One turn moves each row of this set onto another row. After a few examples, where does it send each row asked below?
motas: [ 16.5  19.1 -27.9 -49.1  -2.9 -13.0   3.4  -3.7 -17.8 -28.9  -8.6   4.5
 -14.7  -6.5  -2.4  20.6   1.7 -23.5  21.8]
vapa: [  0.1 -35.2  -7.4   4.8  -5.8 -14.7  13.8 -14.6  -6.7 -23.1  16.5  25.0
   6.8   9.5   6.5 -38.9 -14.2  56.4 -41.9]
Vuno: [ -9.7 -21.7 -20.1 -10.2  -9.4  -6.8  27.1 -17.1  -1.2 -16.6  18.6  11.4
  23.2   5.4  -0.1 -44.2  -8.5  48.2 -43.7]
gezag: [ -0.6 -18.7 -13.9 -12.2   4.4  -7.9  26.6 -15.4   8.7 -18.0  37.0   9.5
  24.5  -0.9  -3.4 -58.9  -8.9  29.8 -34.8]
bele: [-20.0  19.6 -16.2  -7.9 -25.2   4.1  20.9  23.7   4.3   3.8   8.4   0.0
  14.1  -5.0 -15.3  18.1 -43.8  11.7  40.0]
Pes: [-14.2  -5.8  -0.3 -22.7 -41.6 -16.3   4.6  28.9   2.8  23.9 -13.3  23.4
 -12.3   5.6   9.8  20.7  -6.6 -34.2   1.0]
fedot: [  9.3  15.0 -25.2 -39.7  -4.9 -24.0  16.2  16.1 -10.7 -14.5 -17.4   9.3
 -29.8  -4.2  24.7  19.4   0.0 -24.4  10.2]
Nadak: [-20.2  20.3  -9.7  11.0   0.1  -3.3  20.7  25.6   7.5  -9.0 -12.2  -1.6
   7.5  -9.7   9.2  17.6 -41.9   8.4  43.4]
salaz: [ -2.1  25.3  -9.0  -8.2 -20.0  -1.3   0.9  25.7  -1.5 -11.1  18.1   0.2
   1.2  -9.4 -13.8  13.2 -53.3  10.5  46.0]
vivup: [ 11.9 -15.7 -34.7 -27.4 -29.3  31.2 -23.4   1.7 -12.5  -2.4  18.2   5.0
 -37.7   4.1  29.8 -12.0  22.4  11.4 -20.7]
saguk: [  0.9 -11.5 -44.1 -24.3  -2.0  44.7  -8.7 -22.9  -3.3 -14.8   5.4  -6.6
  -5.3  -1.8  16.9  -8.9  39.9   1.0  -7.9]
Nem: [ 13.1  -3.5 -15.1 -31.4  11.3  -8.4  -5.0 -19.1 -12.5 -35.3  -6.5  15.8
  -6.3  -7.8 -17.6  26.3   9.7 -27.8  37.3]
morod: [ -1.0   2.2   1.7  -0.4   1.5  -2.1  -8.4 -13.1   8.9 -27.7  17.7  -2.4
  36.5  -0.9   0.4 -65.7 -22.6  12.7 -36.5]
rarup: [ -4.6   0.6  -7.1  -2.7 -16.7  -3.9   9.9  19.9  -1.2  -6.1  30.1  16.1
  -4.6  -8.8 -24.8  20.2 -45.0  17.8  50.9]
vanub: [ -8.6 -27.3 -12.4   7.0   4.3  43.2 -31.8 -17.2  15.0  -7.1   1.6   3.2
   2.6  -0.9  18.9 -19.3  35.2 -23.7   0.0]
romo: [ -7.1 -11.3  -5.9 -16.8  -3.9   0.4 -12.2 -21.7  -6.5 -20.7 -21.0  16.9
  14.1  -1.9 -27.7  32.4  10.1 -30.3  32.7]
tuzos: [  5.7   3.1 -10.4 -36.1 -26.7 -26.8  11.3  31.7  -3.4   9.4   0.1  21.1
 -34.4  -1.2  18.7  12.6  -6.8 -31.1   5.4]
kem: [-11.9 -23.5   8.3 -12.1 -25.0  -0.6 -17.9  -7.5   1.5   3.0  -3.7  28.7
  10.3   2.3 -31.3  25.8   3.1 -37.5  26.8]
tupa: [-35.7 -12.7  -4.8   6.1  11.4 -28.2  17.7  16.0   3.9  -7.0 -14.4  23.1
  -3.0 -15.1 -19.1 -28.4  39.8  50.3 -17.0]
tolu: [-19.1 -27.3  12.7  -3.1 -28.8 -12.5  -4.1  13.9   9.5  16.7 -13.6  33.2
  -3.2   5.1  -5.0  23.8   1.0 -38.6  16.0]
gogo: [  0.0 -15.0   9.1  15.2  -7.9 -11.7 -20.7 -12.9  -7.1 -33.2  -1.6   9.2
  19.7   9.0  11.0 -47.2 -29.0  37.1 -41.8]
tufo: [-19.8  -4.7  -7.4  17.4   4.2  -6.7  29.9  20.3   9.4  -4.9  -1.4  14.4
   2.4  -8.6   0.5  25.6 -34.5  16.8  49.1]
feveb: [ -9.1  28.6  10.0 -13.7  -9.6 -22.8 -39.9  24.1  -5.9 -20.3   7.8   1.3
  -1.4 -20.8 -39.5 -53.8   8.2  22.5 -13.1]
lon: [ -6.4  -9.2  -6.2   1.7  16.0  -6.5  18.7 -14.6  15.9 -25.5  18.5   0.6
  34.8  -2.9   6.9 -63.9 -10.7  16.9 -33.9]
Gipi: [ 11.2 -26.5 -37.9 -18.4   4.2  27.9  -7.2 -10.0  -5.0 -15.5  15.8   7.7
 -35.7  -3.1  33.7 -10.3  36.6   8.4  -8.2]
Dev: [  6.9 -23.8 -25.4 -18.3   1.1  44.3 -27.6 -22.2   6.3 -13.0  29.8   2.2
  -6.4  -5.9   1.6 -20.8  34.8 -16.9   2.9]
fepud: [-31.2  26.9  -0.3   0.9  15.0 -20.7  -5.6  21.2   9.2 -17.7 -29.3  -5.4
  13.7 -22.3 -13.9 -49.7  25.2  18.6 -17.7]
zuva: [-33.4  15.4 -14.3 -26.4 -16.1 -14.6   7.9  20.8   0.2   2.3   6.3   3.3
  12.0 -18.8 -43.5 -43.9  28.5  36.5 -21.4]
fuda: [  4.8 -23.5   0.0   4.2 -21.3 -12.7 -13.9 -12.0 -12.7 -26.1  16.0  19.9
   8.3  11.3   0.7 -41.1 -26.3  51.9 -44.4]
peze: [ -4.2   4.7  -0.8   4.0  -0.7 -10.1  18.8  31.6  12.0  -3.1  28.5  13.2
  -7.5 -13.9  -5.6   8.2 -43.0   2.8  51.7]
sapep: [-11.3 -12.4   2.3 -10.1 -12.1 -29.3 -16.5  18.3 -11.3 -11.4  19.3  29.3
 -19.1 -15.9 -47.5 -34.1  23.1  52.3 -11.8]
nur: [-29.1  11.7  -2.0  -2.5 -18.4 -18.6 -26.3  13.5 -18.7 -18.9 -30.4   9.7
   4.0  -9.1 -32.6 -24.7  18.4  55.7 -24.4]
kob: [-11.3  -0.8  19.1  19.4  17.4 -35.6 -31.2  20.1  -4.1 -31.8 -15.3  20.3
 -17.0 -18.0 -18.0 -39.8  19.6  36.0  -7.0]
tuveb: [ -8.5 -17.9  -9.3  -0.4 -29.3  46.9 -48.1  -4.7   5.7   5.5   6.6  -0.2
   0.1   4.2  14.3 -20.6  19.9 -20.4 -13.6]
Zot: [  8.1 -11.3  14.8  14.2   4.1 -10.6 -21.6 -10.2   3.0 -35.1  15.2   7.9
  20.6   3.1   5.5 -62.0 -26.8  19.6 -34.1]
nanam: [-18.4  16.8 -15.0   3.1 -17.1   3.6  11.9  15.7  -5.6 -11.9 -11.8   1.6
  11.8  -3.0  -8.0  30.8 -45.3  23.5  41.1]
kubal: [-15.3   2.2   6.0  -7.2  20.7 -32.2   3.2  27.4  16.5  -9.2  21.4  15.4
  -8.5 -27.1 -28.8 -58.2  30.1  17.6  -4.4]
Masat: [ -3.6 -18.5 -21.7  -2.0 -24.6  28.6 -26.9   7.9  -4.0   3.8  -9.9   5.4
 -28.3   8.7  47.4  -9.8  21.8   4.4 -26.4]
sefe: [ -0.9   2.0   0.2  16.9   9.4 -11.8   8.2  22.7   2.2 -19.7   6.5  13.1
 -10.9  -9.0   0.7  20.0 -44.6  14.5  56.0]
Gudob: [  4.0 -33.0  -2.3   5.9 -21.5  29.3 -45.4   8.9   5.3   4.1  14.2  13.9
 -29.0   5.6  31.2 -19.4  19.1 -13.6 -14.0]

kob -> nur
sefe -> nanam
tolu -> Pes
Now find these:
gezag -> lon
saguk -> Dev

